Look-ups in named tables: a row name and a column name give one cell, copied from the table.

Kov =
	Zuvuv	Nutele
Ludo	-9432	2051
Dorutu	-279	6279
Bizolo	-2689	6624
Maz	5522	-9670
Pomiga	6948	2585
Fik	-5591	-9329

What is the Nutele of Fik in Kov?
-9329
What is the Zuvuv of Fik in Kov?
-5591
What is the Nutele of Ludo in Kov?
2051
What is the Nutele of Dorutu in Kov?
6279
What is the Zuvuv of Maz in Kov?
5522
What is the Nutele of Maz in Kov?
-9670

Bos:
         Kam  Ras  Feto  Dav  Lon
Dubufut  104  110    61  101  121
Zal      215  181   171  158   94
Datase   126  109   111  132  101
Bosupo   114  147    69  112   62
Fozu     127  132   132  127  139
Nov      123  128   124  128  119
Bafila   134  119   105  127  121
Luvane   111  107   147  139   34
Girem    132  147   131  115  174
Luz      127  107   110  132  101
Fikes    125  129   126  129  125
Zavi      90   58    65  184  136
Tevez    131  122   108  129  135
Kesagom  124  149   148  126  161

Feto of Fozu = 132
Kam of Luvane = 111
Ras of Bafila = 119
Dav of Dubufut = 101
Dav of Datase = 132
Dav of Nov = 128
Kam of Girem = 132

Table Mukatof
	Tis	Datub	Bedened	Raz	Kadi
Gezenab	69	80	5	41	83
Vif	51	64	26	51	68
Reg	80	30	87	22	17
Til	33	74	6	67	85
Vev	61	65	27	43	66
Fozuna	1	46	42	84	59

What is the Tis of Til in Mukatof?
33
What is the Datub of Fozuna in Mukatof?
46
What is the Tis of Vif in Mukatof?
51
What is the Bedened of Fozuna in Mukatof?
42
What is the Kadi of Vif in Mukatof?
68
What is the Tis of Vev in Mukatof?
61

Golov =
	Takaguz	Dezon	Kiz	Donotu	Vup	Lok	Seburut	Keze
Viv	164	185	118	109	153	138	130	199
Femupu	142	148	140	144	145	136	149	135
Zoz	134	174	161	151	177	159	57	145
Nerot	141	141	141	140	140	141	138	142
Bevovu	141	140	140	142	142	141	143	142
Pom	140	140	139	140	142	139	147	138
Gar	153	155	130	148	150	127	172	139
Bez	136	127	146	132	130	152	133	146
Nopalup	143	148	140	143	145	136	149	135
Pes	141	140	141	141	141	141	141	142
Mepefot	158	189	157	168	199	115	119	125

Femupu, Vup -> 145
Gar, Kiz -> 130
Femupu, Seburut -> 149
Femupu, Donotu -> 144
Pes, Kiz -> 141
Bevovu, Dezon -> 140
Nopalup, Keze -> 135
Mepefot, Takaguz -> 158
Bevovu, Keze -> 142
Zoz, Dezon -> 174
Gar, Keze -> 139
Mepefot, Donotu -> 168
Zoz, Keze -> 145

Table Mivum
         Gef  Mebin  Vubegig  Kab
Befusak  132    148      135  119
Pogotu   127    141      143   53
Zuz      148    124      136  169
Vit      165    146      145  233
Les      157    149      143   31
Futis    166    140      145   49

Gef of Pogotu = 127
Vubegig of Zuz = 136
Vubegig of Pogotu = 143
Kab of Befusak = 119
Kab of Les = 31
Mebin of Befusak = 148
Vubegig of Vit = 145
Mebin of Futis = 140
Mebin of Les = 149

Zuvobor
cols = Kose, Git, Temore, Fipa, Dutadez, Fop, Fizese, Zor, Fozakez, Mov
Sudin: [8.1, 3.8, 1.6, 2.1, -0.8, -5.4, 7.3, -1.9, 2.7, 3.6]
Rom: [-4.5, 2.2, 7.8, 1.1, 4.4, 6.1, -4.4, -2.5, 0.8, -2.0]
Rutife: [8.3, 3.5, 1.8, 2.6, -0.5, -5.6, 6.5, 2.9, 3.1, 3.2]
Geme: [8.7, 3.3, 1.3, 2.1, -1.1, -5.4, 7.1, 7.4, 3.2, 4.3]
Tob: [-5.2, -0.1, 2.9, 0.6, 4.3, 8.6, -3.9, 3.3, 0.5, -0.6]
Pom: [7.2, 5.4, 7.3, 2.7, 0.4, -6.5, 5.2, -6.2, 2.7, 2.1]

Tob, Kose => -5.2
Rutife, Fop => -5.6
Pom, Zor => -6.2
Geme, Fozakez => 3.2
Pom, Kose => 7.2
Sudin, Fop => -5.4
Geme, Zor => 7.4
Tob, Dutadez => 4.3
Geme, Fipa => 2.1
Rutife, Fozakez => 3.1
Rom, Fop => 6.1
Rutife, Temore => 1.8
Rom, Zor => -2.5
Sudin, Fizese => 7.3
Rutife, Mov => 3.2
Pom, Fipa => 2.7
Rom, Git => 2.2
Rutife, Dutadez => -0.5
Tob, Fipa => 0.6
Sudin, Temore => 1.6
Which row has the largest Mov? Geme

Nese:
          Fova  Maber  Dimumi    Deg    Nam    Buf
Guba      0.12   0.58   -0.10  -0.27   0.19   0.21
Zoram     0.15   0.21    0.18   0.10   0.13   0.09
Boluvun  -0.18   0.42    0.63  -0.24   0.19   0.01
Moz       0.37   0.24   -0.19   0.24   0.28  -0.11
Nit       0.21   0.10   -0.03   0.25   0.17   0.08
Reb       0.19   0.31    0.25  -0.04   0.22   0.03
Siz       0.04   0.33   -0.11   0.18   0.22   0.27
Fen       0.49  -0.14   -0.08  -0.18  -0.09   0.66
Midisig  -0.06   0.43   -0.04   0.67   0.08   0.10
Riz       0.69   0.19    0.30   0.13   0.08  -0.53

Reb, Deg: -0.04
Fen, Dimumi: -0.08
Fen, Nam: -0.09
Riz, Deg: 0.13
Riz, Buf: -0.53
Reb, Buf: 0.03
Moz, Buf: -0.11
Zoram, Nam: 0.13
Midisig, Fova: -0.06
Boluvun, Deg: -0.24
Moz, Maber: 0.24
Guba, Maber: 0.58
Riz, Dimumi: 0.30
Nit, Fova: 0.21
Boluvun, Fova: -0.18
Siz, Maber: 0.33

Zan:
|  | Gak | Nudapud | Kof | Gafomor | Kapad | Nuziko | Zodor | Tet |
|---|---|---|---|---|---|---|---|---|
| Budi | 150 | 142 | 147 | 148 | 195 | 157 | 149 | 148 |
| Ropek | 150 | 150 | 149 | 151 | 132 | 145 | 149 | 67 |
| Kilodeg | 150 | 156 | 148 | 152 | 111 | 139 | 151 | 50 |
| Ret | 149 | 148 | 150 | 150 | 137 | 149 | 148 | 202 |
| Nugo | 150 | 155 | 150 | 151 | 105 | 143 | 151 | 167 |
| Lifad | 151 | 156 | 148 | 151 | 97 | 143 | 151 | 123 |
| Mekuda | 150 | 145 | 148 | 150 | 189 | 157 | 150 | 196 |
| Tomutif | 147 | 146 | 150 | 150 | 193 | 155 | 149 | 112 |
| Nefogi | 151 | 147 | 150 | 150 | 178 | 154 | 151 | 86 |
| Kapunu | 149 | 149 | 152 | 148 | 114 | 143 | 148 | 104 |

Budi, Tet -> 148
Tomutif, Kof -> 150
Ret, Nuziko -> 149
Nugo, Kapad -> 105
Ropek, Gafomor -> 151
Tomutif, Kapad -> 193
Ropek, Gak -> 150
Budi, Zodor -> 149
Lifad, Gafomor -> 151
Nugo, Kof -> 150
Nefogi, Nudapud -> 147
Which row has the largest Tet? Ret

